The same turns and mirrors carry the whole set onto itself, and each row onto the other rows of its family. Which rows share a family with each named row? Give them in list order.
These 32 rows form 4 families of 8 rows each.
lafis: [-33  29 -27 -19 -20 -13  17  37  14  27  31  16  12   5 -35 -16 -29  14
  -9  -7  13 -12 -14  17  -1  26 -14   7  -1   0  16  -3   8  27]
kimag: [  5 -11  18 -17 -43 -18  38  -9  34  15 -11 -13  -8 -20 -11  23 -33  34
  11 -16  -8  12   3   8  36  -3  23 -14  -3 -23 -12 -10   2 -20]
mero: [-16  13  20  -7 -15 -16  25  58  22  31   7  30 -15  -9 -30  -9 -23   2
 -23  -3   8  -1  10  10  11   7   2   7   3  14  26 -20  27   0]
Kigas: [  1 -27 -17 -23 -21  -3  30 -39  12  10  15  -1   0 -19  23  -6  20   6
   0   5 -48  11 -20  -7  33  30   6  24  -9   2 -20  24 -13 -23]
bag: [-16 -36  25 -20 -39 -18  38 -41  29  20 -11   1 -10   4  14  -5  40  35
 -14  -3 -22  30   2  20  18   3  18 -23 -17 -21  -5  14 -10   0]
Zeti: [-22 -24  -2   0 -41 -37  62 -14  44  23 -10   2  -5  -5   6  21   8  25
  -7 -12 -27  15  -1  -7  28  13  27 -21   7 -10 -17  -3 -24 -22]
Fusup: [-16 -27   3 -22 -30  -1  33 -41  13  19   4  11   8 -11  24  -5  31  15
   2  13 -44  19  -9 -19  26  26  19  10  -8  -4 -11  21 -20 -31]
Rikiz: [  4  26 -35 -19  12   5  19  13   1  19   5   9 -23 -14  -4 -31 -32  23
 -20  -4  -6  -3 -13  18  22   8 -11  25  27   9  13  -1  39  16]
Nad: [-14  35  22 -14  -8  -5  47  20  14  43   2  23 -16   2 -14 -14 -43  39
 -14 -10  -1  -4   7  13  20  -5  17   5  11  10  11 -19  32   6]
kelo: [-11 -20  24 -17 -44  -2  49 -33  25  26   1  10   1 -11  13  -4   7  24
   0   6 -39   8 -11 -20  35  19  17  17 -16 -10 -21  15 -22 -30]
zala: [-18 -34  27 -23 -34 -11  14 -33  20  11 -13  10   5   7   4  13   9  32
  13   0 -11  24  15   3   9  10  18 -41   0 -18  10  -9 -16 -31]
Ziba: [-53  22 -22 -24 -15 -11   5  25   2  31  22  33  27  15 -22 -16   6  12
  -7   6  12   4  -1   5 -21  31   2 -12   6  -1  34   0   6  22]
Nuze: [-20   5 -24 -24  22   9  -3 -10 -14  17   3  33 -13  16  12 -39  11  20
 -18  12  -6  10   0  11  -3  19 -16  -4  32  13  37   1  23   5]
lufin: [-19  -8 -14 -13   7  -5 -11  35   2  11   7  38 -10   0 -11 -26  19 -12
 -26  12   4   7   2  10  -5  21 -22   1  17  17  43  -8  20   2]
Pava: [ 14 -26 -21 -21 -30 -13  34 -29  29   7  -7 -25 -24 -24   9  -8  16  26
 -21 -10 -26  21 -20  25  38   3   1  12  -7 -25 -19  24   6  16]
kitu: [-36  30  41  -4  -8  -2  44  35   2  47  21  18   3 -16  -7 -12 -13  15
 -12 -10  11   4  -9  12 -12  15   8 -12   3   7  32   7  22   4]
Nipo: [  5 -18   0 -18 -35  -4  47 -29  25  14  12  -6  -5 -19  12  -5  -4  18
  -2   0 -42   2 -23  -6  42  21   5  31 -16  -3 -28  18 -15 -23]
vis: [-38  12  29 -19   1  -1  25  -4  -1  39  -1  47  -3  29   2 -25   0  35
 -13   7  -2   9  19   8  -5   6  10 -25  15  15  35 -14  16  -6]
bod: [-39  12  25  -9  10   3  20  14 -11  32  29  25   6   1   5 -21  15   6
 -12  -1   6  10 -13  15 -26  28 -10 -24   8  17  45  12  15   1]
dosim: [ 24 -19 -39 -24 -21  -6  10 -16  22 -10  -8 -25 -15 -35  -1   9 -21  18
   4 -10 -13  12 -16  12  38  12  -5   5  13 -23  -8   7   7  -8]
buvup: [ -6 -41 -50  -4 -21 -24  32 -26  29  -6  -3  -7 -16  -4  16  -1  19  13
 -13  -5 -32  10 -21   1  27  29 -15  -6  20 -10 -12  10 -28 -12]
suvo: [-50  27  -6 -19 -30 -13  22  36  14  37  19  28  19  13 -34 -15 -18  22
  -9  -1  17  -3  -1   4 -12  23   0  -6  -2  -5  25  -6   3  21]
gibi: [-16  34   6  -4  -4   6  39  40   3  33  20   1 -10 -32 -10 -24 -29  10
 -19 -12  12  -2 -30  12  -1  18 -16  15  13   0  24  16  27  16]
Nure: [ -4 -20 -36   0 -39 -29  57  -7  45   8 -10 -14 -19 -22   3  10  -7  20
 -13 -16 -28   6 -18  -5  39  16   5   6  14 -19 -24   4 -21 -11]
Poka: [  2 -41 -30 -28 -13   0 -12 -41   7 -11 -11  -1  -3  -7  14  -1  23  16
   7   6 -15  25  -7   7  14  22 -10 -22  18 -19  12   8  -8 -20]
doliv: [-34  23 -46 -23  -7 -10   1  29   1  21  34  18  19   6 -23 -17  -4   4
  -9   0   7  -4 -11  17  -9  33 -13   1   5   5  26   4  12  26]
kuf: [ -1 -42 -15 -24 -24  -9  19 -45  17   4  -8  -7 -15  -5  20 -14  48  23
 -18   2 -27  30 -12  21  21  10  -1  -8  -4 -20  -2  25  -6   7]
tepi: [-32  -3  27 -10  -7 -13   8  40  10  28   5  47  -6  11 -18 -17  10   0
 -20   7   8   8  17   7  -7  15  -2 -12   7  20  43 -19  15  -7]
pul: [  2 -20  19 -17 -44 -21  53 -21  38  23 -11 -16 -17 -15   1   2   8  37
 -15 -15 -22  20  -4  21  37  -7  22  -3 -20 -25 -20  11   0   7]
fipu: [ -3   7 -18 -11  -1 -10   3  51  12  12   9  21 -21 -19 -22 -20 -15 -10
 -27   1   5  -1  -5  13  12  14 -19  22  14  14  26 -10  30   8]
lutal: [-27 -42 -18  -6 -26 -30  37 -33  29   8  -1   8  -4  11  18   9  35  16
  -7  -3 -32  18   1   1  17  25   9 -31  11  -2  -5   2 -32 -25]
vero: [-19  13  -9  -9  13  12  12  22 -12  18  29  10  -7 -15   1 -35   0   2
 -18  -3   6   1 -33  17 -13  31 -34   1  17   9  34  21  19  14]

The rest of the family of Kigas: lafis, Fusup, kelo, Ziba, Nipo, suvo, doliv
The rest of the family of Pava: mero, bag, lufin, kuf, tepi, pul, fipu
The rest of the family of dosim: kimag, Rikiz, Nad, zala, Nuze, vis, Poka

The same turns and mirrors carry the whole set onto itself, and each row onto the other rows of its family. Which rows share a family with each named row? Give them in list order.
These 32 rows form 4 families of 8 rows each.
kema: [ 14  18  -7  21  27 -24  23  19  -2  16 -17 -32 -17 -15 -23   6  -2   8
  23   9  29  -3  20 -20  -9  -6]
Lita: [ -1   6  21  -4  12   1   8 -27  31 -11 -17 -13 -16 -32 -22 -31   5 -16
   6  -1  36 -33 -23   7 -15  23]
famip: [ 19  -9   2  10  -1  -4 -14   5 -16   6  -6  -3   8  15  19  40 -20  15
  -4   1 -15  31   7 -20  12 -21]
tuzil: [-18   7  20   6   3  -4  10 -36  36  13   9  -7 -28 -40  -3 -36   2 -17
   2  -6  12 -27 -31   0 -23  10]
des: [ 23  -8  -6   5   3  12  -3   9 -11 -10   8  -9  11  30  10  20 -31  14
  -3  14  -6  17  31  -7   4 -17]
lani: [ 26  19  17   5  -9   2 -20   6   1   2 -17   4 -53  13   2   8  -6  14
 -32   0  23 -11  10   2  -3  23]
dusaf: [ 10 -38  12  -4 -27   1 -19 -28   5  -4  18  16   9   0  10   5 -13   2
 -21 -11 -12  -5 -47   8  -1 -13]
sudas: [ 13  20  22  20  -8   7 -27  -6   2   6 -11  13 -48   2  15   6  -4  -1
 -23   5  26 -22  22   4  -7  13]
Zisi: [-28 -14  11  16  16   3  -8  -2  33  14   3 -19 -12  -8 -22 -18 -41  18
 -20 -15   1  22  11 -18 -27  14]
pob: [ -4 -26 -29   4  15 -17  37 -20  -1  11   4 -34  19 -24 -21  -7 -14   1
  -1  -8 -18  13 -23 -21 -21 -17]
buvaz: [ 14  18  33  -1 -13  12 -33  -7  13  -1  -9  18 -36   7  20   9   0  -1
  -2   0  35 -20  10   4  11  11]
fup: [ -5 -26  11 -14 -28  19 -19 -47  12  -5  11  18  -3  -6  18  -1  -9  -8
 -25 -17 -11  -5 -33   4  -1  -1]
Tezur: [ -6 -29 -18 -14   6 -11  31 -21   9   4   6 -28  28 -22 -20  -1  -8   1
  21 -12 -10  15 -34 -22  -5 -19]
gam: [  0 -12   6  -9 -15  24 -19 -44  27 -11  12   5  -6  -2  13  13 -23  -9
 -37 -22  -5 -11 -38   4 -12  -6]
Sumeg: [  8  20  20 -10 -19 -12 -22  -1   6  -4  -6  25 -42  13  19 -19  -8   1
  -4   7  24 -25  19  -5   2  16]
zit: [-28 -10   5  14  20   0 -31  20  17   0 -14  -4  -1 -14   1 -21 -35  -1
 -28  -3  -4  14 -13  -9 -21  20]
zigun: [ 28 -14 -16  -3  -1  -2  -6   7 -24  -4 -15  -8   8  22   3  38 -17  19
  -5   0   6  19  18 -17  12 -14]
dipa: [ -4  14 -13   6  49 -27  14   4   7   9  -4 -20 -13 -18   2  -1  -9  -4
  16  19  35  -9  31 -22 -16   2]
viv: [ 40   5   1 -13 -18  10  30 -29  -8 -11 -12  -7  -7   1  16  15  20 -18
  25  10  17 -26  -9  -8  13 -15]
viteb: [ 40   7  -3 -28  -9 -12  41 -36  -3   3  17 -19 -13   4  15  10   5   1
  21   5  20 -27  -3   2  10 -23]
Rupod: [  1  30  -8   7  29  -8  22   1   7  14 -23 -31 -28 -17 -11  -2  -1  -1
  18   4  30  -2  35 -25 -10   7]
birad: [  3 -21 -18  -5  31   1  32 -14   8   8   8 -47  28 -23  -4   9 -24  -1
  -5  -5  -7  13 -34  -3 -12 -18]
tofel: [ 18 -10 -14   7  -2 -14  -1  -6 -12  15  13  -5  -2  27  21  31 -21  18
 -13  -9 -20  26   5 -29   2 -22]
Miba: [ 15 -16  15 -22 -38  14  -5 -18   8  -5   7  -1  -2   8  14  -9 -22   3
 -25 -17 -19  -3 -47  15   6  -5]
sefo: [ 45   8  -3 -11  -6 -13  14 -30 -14 -10  -6   1  -5   4  22  20  26 -15
  12   5  13 -30 -27  -4  14 -13]
Pinu: [-32 -14   4  19  17 -12 -28   1  20  23   6  -9 -13 -21 -20 -10 -33  17
 -26 -17   0  19  -4 -11 -23   9]
Bif: [ -9 -23  -9  -1  20 -13  27 -38  19   1  12 -21  37 -17  -3  -8 -10 -12
  26  -9  -8   3 -28 -23 -11 -22]
taz: [-13   7   7 -20   9 -24  12 -26  24  13  -6 -12 -25 -42   4 -29  -1 -11
  -5 -11  23 -30 -45   0 -15  15]
dozun: [ 43  -9   6 -24  -4   4  34 -44 -14  -1   1 -11  -9 -10   9  -1  18  -4
  34   4  12 -22 -10  -4  11  -5]
Sot: [ 18   8   3  12  26 -36  25  14  -7  14 -16 -24 -10  -2 -15 -13   9  11
  30  11  19   4  22 -26  -2   8]
Rut: [-34   2  -1  25   6  -9 -30  15  27  10  -5  -4  -9  -7 -12   4 -33   7
 -37 -11   4  15  -4 -13 -22   0]
Midev: [ -9   0   4  -3   0   0  18 -33  27   5   0 -12 -26 -35 -24 -36   7 -13
   3  -9  32 -38 -19   1 -22  15]

The rest of the family of tuzil: dusaf, pob, buvaz, zigun, Rupod, dozun, Rut
The rest of the family of famip: kema, sudas, fup, Tezur, viv, Pinu, Midev

The same turns and mirrors carry the whole set onto itself, and each row onto the other rows of its family. Which rows share a family with each named row? Give them in list order.
These 16 rows form 4 families of 4 rows each.
zug: [ 29  -7  22 -16 -22  17 -29  -8   6  -5  43  -7  36  25  44  31 -50   1
 -24 -11  17  -8  -9 -22  37   5  -2 -13  -3  11  21]
luton: [ 11   9  64 -44 -24  48   0   7  15 -15   4 -36  19  14  13 -42  29  17
 -11   3  22 -19  23 -22   3  17   1 -34   1  39 -22]
Geram: [ 28  11   7  21 -67  -6 -39  12  -6 -12   4   8  22  32   4   9 -45   7
  -2  -2   5   4   8 -17  25  23  -8 -15  -2  41   7]
dekod: [ 33   3   6 -44 -29  26  13 -18   5 -13 -16 -18  10  11   6 -21  18  20
   6  27  58 -40  17  -8   6  13 -13  21  20  32  -7]
Gos: [ 10 -10   8  12 -27  22 -17  -8 -20 -44  24   3  28  20  34  13 -36  17
  -3 -41   3 -24  -3 -27  34   9   8 -28   2  48  26]
gagur: [  8   7  35  22 -14  32 -12 -19  21 -12  39 -16  49  25  35  12 -58  10
 -11   2  22  -6 -20 -11   5  -5  25   1   0  36  23]
Zaf: [ 10   6  13 -19 -19   5   3 -36  22 -19   3 -33  30   4  16 -36  20   8
  -9  46  20 -24  28  -4 -13  10  -8 -12  25  35 -18]
mesu: [-16   1  27 -12  -8  21 -24 -26   9 -42  41   0  15  25  24  11 -38  14
 -23  -6  -3 -19  -9 -17  37   6  36 -18   0  20   2]
rogur: [ 32 -22  56  -9 -43  56   8  13  -2 -10   3 -30  23   6  17 -62   8   1
  -6  -4  14 -40   7   5   2  13  30  -2  10  47  -3]
sifis: [ 27  -7  21 -14 -48  22  18 -17   4 -20  -9 -13  39  35  16 -50  -1   8
  16  32  21 -41  18   2 -14  15   1  31  15  44  -8]
zasiv: [ 41  20  34 -13 -32  57 -15  10   2 -18 -23 -30  20  16   4 -43  30  33
  -1 -14  41  -5  19 -36   7   7  -2 -11   7  52   6]
let: [ 41 -13  30 -37 -32  47   1   9  -6   0  -2 -34   2 -16  -1 -34  23   6
 -22  -2  48 -37  11 -14   8  14   5  -4  25  46  -7]
Mukan: [-10   6  41  22 -38  34 -18  15 -17  -2  19  -9  51  40   0   3 -48 -10
 -10  10  20  16 -24 -41   0   7   6  -2   4  45 -10]
viki: [ 33  16   0  -5 -11  23 -10  -7  -8 -26 -19 -21  28 -14  18 -34  11  29
   2  23  34 -19  23   9 -18  -7 -13  -7  35  39  20]
fatu: [  3  18  33 -12 -48  -4 -38  -3  -5 -15  35   1  23  36 -14   4 -44  -4
 -29  13  -7   3   3 -42  10  23   7  -6   0  45 -23]
tatuf: [  5 -12   9  -3 -38  15 -29   3 -22  -1  20   2  39  38  16  19 -33 -17
 -24   1  15  10 -15 -49  37  12 -14 -13   7  18 -10]

The rest of the family of mesu: luton, Zaf, fatu
The rest of the family of sifis: gagur, rogur, Mukan

The same turns and mirrors carry the whole set onto itself, and each row onto the other rows of its family. Which rows share a family with each named row? Give them in list order.
These 32 rows form 4 families of 8 rows each.
gemok: [  9  -5 -12  15 -19  22  25 -30  -5   1 -27  35   2  12 -17  36 -31  -7
  14  -5   2 -23  -9 -19   7  16  12   4 -21   0 -16 -16 -23  -4 -30]
Vepeb: [ 11   4   7  -8  23  14   1  22  15  11  41   0   0  -2   4 -43  11 -27
   4 -34 -17  13  65   6  27  10   9 -17  -9  18 -38 -17 -18  -9  19]
vegu: [ 24 -20  15  18  30 -22 -11   7   2   5  42  -7   2 -14  -5 -32  -9 -13
  -3 -33  -4  17  69   1   7   7   3 -30 -16  30 -18  -5 -17   9  20]
refo: [ 16   2  12  17  33 -17  -5  18  16  13  47  -9 -13  -9  -8 -37  -2   1
  -9  -8  -2  20  65   2   7  -7  -6 -23  -7  22 -30 -16   5  21   7]
mebo: [  1  14   1  17 -35  10  15 -44   0 -17 -24  19  -2   4  -2  30 -19   7
  -1 -13 -16  -5   5 -14  13  20   3 -11  -3  -9 -14 -36 -10  -3 -59]
dereb: [ 13 -10   7   0  22   7  -4  23  12   5  41  -7   3 -16  -3 -37   3 -12
  19 -38 -13  20  64   7  18  14  13 -17 -13  23 -28 -14  -6  -7  28]
das: [  1 -19  15   6  32  -9  -6   8  27  13  26   7 -16 -20  -4 -43  -3 -16
 -15  -9  -2  13  65  10  10  17  17 -33 -17   0 -21  -7 -25   8  35]
tob: [  4   9  -4 -11 -20   2  19 -33   0 -23 -24  16  -1   8 -11  25   0 -17
   6  21  -6 -28  -2 -34   0   9  11  -3 -19 -10 -28 -28   5   4 -47]
fet: [-11   6  -2  -9 -19 -26  -4 -33   1   6 -42  31   8   2 -10  15 -18  13
  12  -5 -21 -15  -4  -9 -17  32  -1  -4 -22   0   1 -12  -7   3 -34]
Nokat: [  3   4   3  22 -27  21  14 -45   1  -9 -29  27  -2   5  -2  29 -14   8
   5  -3  -4  -7   4  -8   1  26   3  -9  -7   2  -9 -25 -24  -1 -56]
Pir: [ 11   0   7   1  29  14  -1  30  18  13  47  -5  -5 -10  -7 -38  11 -10
  16 -18 -10  16  65  10  17   4   4 -13  -7  21 -38 -13  -1   1  14]
pavef: [ -3  14 -12  -6  30  -3   8   8  12  12  46  -6   7  14   7 -36   4 -41
 -17 -29  -2  17  51 -20  23 -13   4 -30 -11  14 -40 -22 -30  10  18]
bomet: [  4   6   1   3  24  19  -1  19  25  13  31   3 -10 -10  -5 -49   7 -17
   7 -28  -8  20  61   8  16  20  12 -15 -12  15 -34 -23  -7  -4  34]
Kidir: [  2   8   2   5 -30 -28   9 -38  -9   8  -9  35   5  17 -10  35 -34   6
   3 -32 -25 -19   2 -12  13  15   3  -6 -22 -16 -16 -41 -12   2 -41]
fefim: [-14  21   3 -10 -27 -20  10 -32  -1  -2 -19  13   8   6 -16  32 -10 -22
  15  -2 -25 -28   3  -7 -15   9 -13  -7 -20   1 -23 -14  -9  18 -48]
vedef: [ 12  -8  -6  -9 -17  -3   8 -41  -4 -20 -41  27   7   2  -5  16  -7  -2
  10   3  -6 -19  -3 -39  -2  29  24  -3 -24  -7  -7 -25  -3  -9 -32]
Tuzar: [ 10  -4  -6   9 -17  16  20 -40   2 -13 -28  34  -7   9 -16  27  -7   1
  10  16   8 -23  -2 -32  -5  19  20   0 -25  -7 -16 -33  -1   5 -30]
zeni: [ 20  -4  -1  -8 -20  -3  19 -37  -9 -19 -18  26   5  16  -5  28 -10  -4
   1  -2 -11 -23   2 -39  18  11  21  -3 -22 -15 -20 -36   0  -8 -48]
teg: [  5  12 -12   6 -23   2  23 -24  -2  -1 -19  27   2  12 -13  30 -36   6
   5  -7 -15 -17 -12 -28  22   6   9   3 -13 -17 -24 -36   2  -7 -43]
doz: [ -3  11   2   4 -28   7   7 -43   4 -17 -39  16   3  -3   5  17 -11  11
   3  -3 -18  -3   1 -15   2  30   1 -11  -4  -1  -5 -19 -10  -7 -60]
Bug: [ -7  15   1  12 -35  15  13 -44   2 -24 -33   8  -1  -2  -4  31  -8  -9
   9  -4 -12  -8   5  -9  -5  22  -3 -13  -7   1 -16 -20 -13   1 -57]
Refes: [  2   6 -12 -17 -13   0  12 -24  -3  -1 -45  26  11   5  -4  14 -20   0
   9   4 -18 -16 -18 -27   5  23   6   5 -13  -2 -11  -4 -12 -12 -44]
buvum: [  2  -2  18  -4  24 -19  -1  15  21   7  42  -7 -13 -11  -2 -37  -2 -31
 -20 -10 -16   9  70   6  28   0  11 -36 -12  -8 -39 -16 -18   7  13]
Noviz: [ -6   6   0  18 -18   2  15 -34   4  22 -15  48  -9  18 -20  36 -21   6
   8   0  -2 -23   3  -2 -12  14  -2  -1 -23  -1 -15 -29 -22  16 -38]
fila: [  2 -13  19  11  28  -9   2  16  24   8  44  -7 -18 -21 -13 -26  -2 -19
  -4   3   1   9  70  11  11  -2   7 -32 -15   1 -35  -7 -13  19  21]
mol: [  6 -15  -9   1  33 -22  -4  14   1   2  42 -18  22  -6   6 -29 -11  -1
   5 -40  -3  26  46 -22  18  -5  12 -32 -16  19 -16  -8  -6   2  23]
Zuv: [-10  19 -13  -4 -27   5  21 -29   2 -18 -37   8   5  -7 -19  29 -23 -24
  16   1 -13 -20 -12 -23  -6  13   1  -2 -17  -6 -26 -15  -4   3 -33]
bimu: [ 10 -27  21   0  33 -25  -8  15  15   8  39  -3  -5 -18   1 -34 -10  -7
 -10 -19 -14  14  67   4  27   8  18 -34 -14   0 -21  -5 -16   0  19]
mog: [ -8   2 -20   6  35   1  -4   4  20  22  21   7   2  -1   6 -52  -3  -7
 -14 -26   8  26  44 -19   5  10  15 -27 -15  13 -22 -22 -22   8  41]
vitu: [ 16   8  10  -3  33 -16  -6   6  13  16  37   5  -8   5   5 -51   5 -29
 -26 -22 -12  13  66   0  16   4  -3 -28  -8  20 -31 -14 -26   7   7]
fivu: [  4   7   2  16  24 -13  -8  -1  21  12  26   3 -17 -16  -6 -53  -5 -24
 -18 -27  -2  20  65   2  -1  13   3 -29 -14  17 -27 -26 -15  17  34]
Gik: [ -2  -3 -11  12  41   3   3  22  15  13  47 -13   4  -2  -6 -27   3  -3
   7  -3  14  21  47 -14  -3 -16   1 -22 -12  25 -29  -4  -7  23  16]

The rest of the family of buvum: das, tob, vedef, Tuzar, zeni, fila, bimu
The rest of the family of fet: pavef, Kidir, fefim, Noviz, mol, mog, Gik
The rest of the family of bomet: Vepeb, mebo, dereb, Nokat, Pir, doz, Bug

